(63): [132 100  29 139]
(108): [129  68 135 156]
(138): [100  29 132  68]
(136): [119 133 116  93]
(78): [129 132 135 156]
(102): [ 29 100 127 131]
tags:
[126] -> J771
[131] -> J850
[135] -> J713
[116] -> J801
[127] -> J799
[132] -> J576
[100] -> J928
key (102) 3: 
J799
find: [132 100  29 139]
(63)
find: [100  29 132  68]
(138)
find: [100  29 132]
(138)

(2): [ 89  72 187 193 194 117 145 125 151  85  93 156  98 243 154]
(98): [ 89  98 189 140 188 128 100  89 140  73 140 135  65 212 187]
(64): [144 133 126  82 163  84 107 132  93 111  83 127 103  99 154]
(107): [126 105 184 111 181 132  91 117 133  65 204 123  27  88 171]
(31): [ 86  94 156 156 150 158 136 112 163 101 156 144  49 162 150]
(99): [200 148 178  76 206  91  81 117  87  16 173 119 125 106 212]
(166): [151 141  60 109  96 114 133 170 111 180  90 113 147  46  70]
(112): [102 108 131 201  92 143 144 123 154 119  95 133 193 236 119]
tags:
[163] -> J715
[162] -> J864
[144] -> J308
[145] -> J104
[133] -> J287
key (31) 12: 
J308
shift +1: [ 85  93 156]
[ 86  94 157]
howmany (31): [155]
0
find: [ 89  72 187 193 194 117 145 125 151  85  93 156  98 243 154]
(2)
find: [ 93 111]
(64)
common (31) (112): 
[144]

(104): [151 141  82 104 107  69 146 166 110 135 102  92 113 144 142 102 194 114
 135 190 162 153  65 164 194 168 119 191  63 117 114 175 158 161 180 133
 129 120 108 127 144 137 167 154 114  94  82  75 157 103 136 127 122 165
 166 110 157 134 131 168 117 149]
(29): [130 173  83 110 179  79 125 139  69 142 120 141 114 127 132 138 101 133
 133 186 132  86 126 142  98 125 180  87 139  97 169 113 161  99 133 188
 135  53  91  66 184 134 141  40 160 156 125 102 136 143 111  73 116 110
 127 160  60 149 126 185 120  97]
(17): [116  60 151  61 171 164 104  98 116 120 102  86 119 175 147 126 121  91
 136 193 134  91  35  87  98 113 118 213 169 184 123 131 100 100  87 137
 164 139 137 150 141 132  59 113 151 130 156 121 167  97 124 131 153 118
 133 118 109 158  93 160  96 210]
(160): [143 129 156 165  98 167 118 110 164 139 153 147 117  96 114 150 113 121
 119  51 104 146 212 136 128 125 118  73 116 103 113 125 103 155  83 115
  94 181 158 137  48  94 148 173 103 148 119 182 111 128 124 154 140 146
 104 135 110 141 141  41 152  69]
(129): [189 122 138 132 136 107 102 106 152 170 118 127  71 123 167 152 114  73
 135 171 123 111 192 147 125 141 127 118  83  98 121 176 122 162  73 145
 105 167 154 119  59  60 159 152 109 158  79 133 196  97 107 131 165 162
 122 125  83 176 124 111 113  89]
(150): [131 171  90 110 180  80 123 132  68 145 121 141 115 121 134 130 103 129
 129 186 130  78 118 139 101 123 178  81 138  97 168 112 161  99 129 185
 137  57  98  69 180 134 146  38 157 156 127 104 136 137 111  75 108  99
 127 168  58 149 127 182 116 102]
(66): [137 169 122 153  62 100 163 180 148 107 129 128 157 131 109 105 180 162
 118  83 135 180 131 160 192 151  97 152 102 127 113 127 145 163 211  84
 125 131 119 151 148 149 167 175 106  82 124 108  99 143 158 141  98 144
 151  90 230  70 146 139 146 130]
(18): [115  61 150  58 173 158 101  94 119 131 107  89 120 167 155 122 115  89
 136 192 136  91  38  79  95 116 116 203 170 179 121 130 104  99  85 128
 164 143 144 155 140 126  58 113 155 130 158 119 165  93 121 134 150 113
 129 116 109 161  92 155 102 212]
find: [134 141  40 160 156 125 102 136 143 111  73 116]
(29)
find: [137 167]
(104)
find: [131 171  90 110 180  80 123 132  68 145 121 141 115 121 134 130 103 129
 129 186 130  78 118 139 101 123 178  81 138  97 168 112 161  99 129 185
 137  57  98  69 180 134 146  38 157 156 127 104 136 137 111  75 108  99
 127 168  58 149 127 182 116 102]
(150)
shift +1: [142  98]
[143  99]
find: [119 131 107  89 120 167 155 122 115  89 136]
(18)
howmany (17): [116]
2

(161): [ 71  64 119 127 104 124 106 106  96 187 164 137  92 189 135  98 127]
(163): [149 170 146  63 160 130 129 154 188 146  65 150  77 153 130 127 131]
(187): [227  89 102 154  82 129 152 142 165  91 137 199 108 114 134 108 126]
(105): [128  99 132 106 101 154 203 180 183 115 157 210  88 169 117  80 134]
(62): [ 41 127 126  24 109 170 129 153  99 135 136 202  76 182 132 139 132]
(159): [125 148  92  93 122 132 163 115  85 198 137 145 155 184 135  84 114]
(40): [151  69 149  77 163 173 116  74 156 178 196  97  84 159 130 138 160]
(91): [ 71  64 119  37 104 124 106 106  96 187 164 137  92 189 135  98 127]
(145): [152 136 105  50  99 196 201 167 100 108  75 166 158  83 163 216  96]
(171): [144  40  95 188 107 141 106 134 125 159 104  55 126 187 130 108 167]
common (91) (187): 
[137]
shift -1: [173 116  74 156]
[172 115  73 155]

(10): [101 124 124 164]
(23): [230 113 141  66]
(48): [230 140 126  66]
(103): [102 124 124 171]
(16): [203 140 140  66]
(142): [140 140 140  66]
common (23) (142): 
[66]
common (142) (23): 
[66]

(94): [135 101 114 160 113 187]
(59): [148 156 133 110 103 159]
(124): [100 179  97 102  35  57]
(25): [136  85 154 160 243 150]
(116): [128 111 111 161 161 102]
shift +1: [156 133 110]
[157 134 111]
common (25) (94): 
[160]
howmany (116): [160]
0
shift -1: [135]
[134]

(95): [123 180 183 203 157 186 169 186 156 112  80 130]
(178): [115 142  72  48 134 116  15 169 138 157 136 161]
(158): [151 115  90  68 155 150  80 160 147 210 215 115]
(51): [136 179 146 107  90 118 118  72 129  76  92 111]
(57): [131  89  60 113 168 107  91 107 113 113 168 168]
(50): [108  87 134 109 145 135 183 129 173 166 101 118]
(118): [151 115  90  68 155 150  80 161 147 210 215 138]
(123): [155  86 132  94 144 145 175 129 142 136 172 121]
(9): [160  89 134 136 116 145 101 155 120 176 222 132]
(125): [151 115  90  68 155 150  80 161 127 173 134 138]
common (57) (9): 
[89]
howmany (57): [168]
3
shift -1: [169 186 156 112]
[168 185 155 111]
tags:
[115] -> J286
[86] -> J791
[179] -> J923
[118] -> J319
[90] -> J470
key (51) 2: 
J923

(128): [144 137 170 113  89 127 139  81]
(67): [186 136 113 150 218 180  93 138]
(83): [ 77 134 133 111  79 117 144  84]
(113): [183 137 114 134 215 179  94 139]
(28): [ 61 122 143 112 143  79 155 130]
find: [112 143  79]
(28)
common (83) (113): 
[134]
common (83) (128): 
[144]
tags:
[150] -> J714
[112] -> J360
[113] -> J406
[94] -> J521
[135] -> J39
[111] -> J446
[134] -> J692
key (113) 4: 
J692

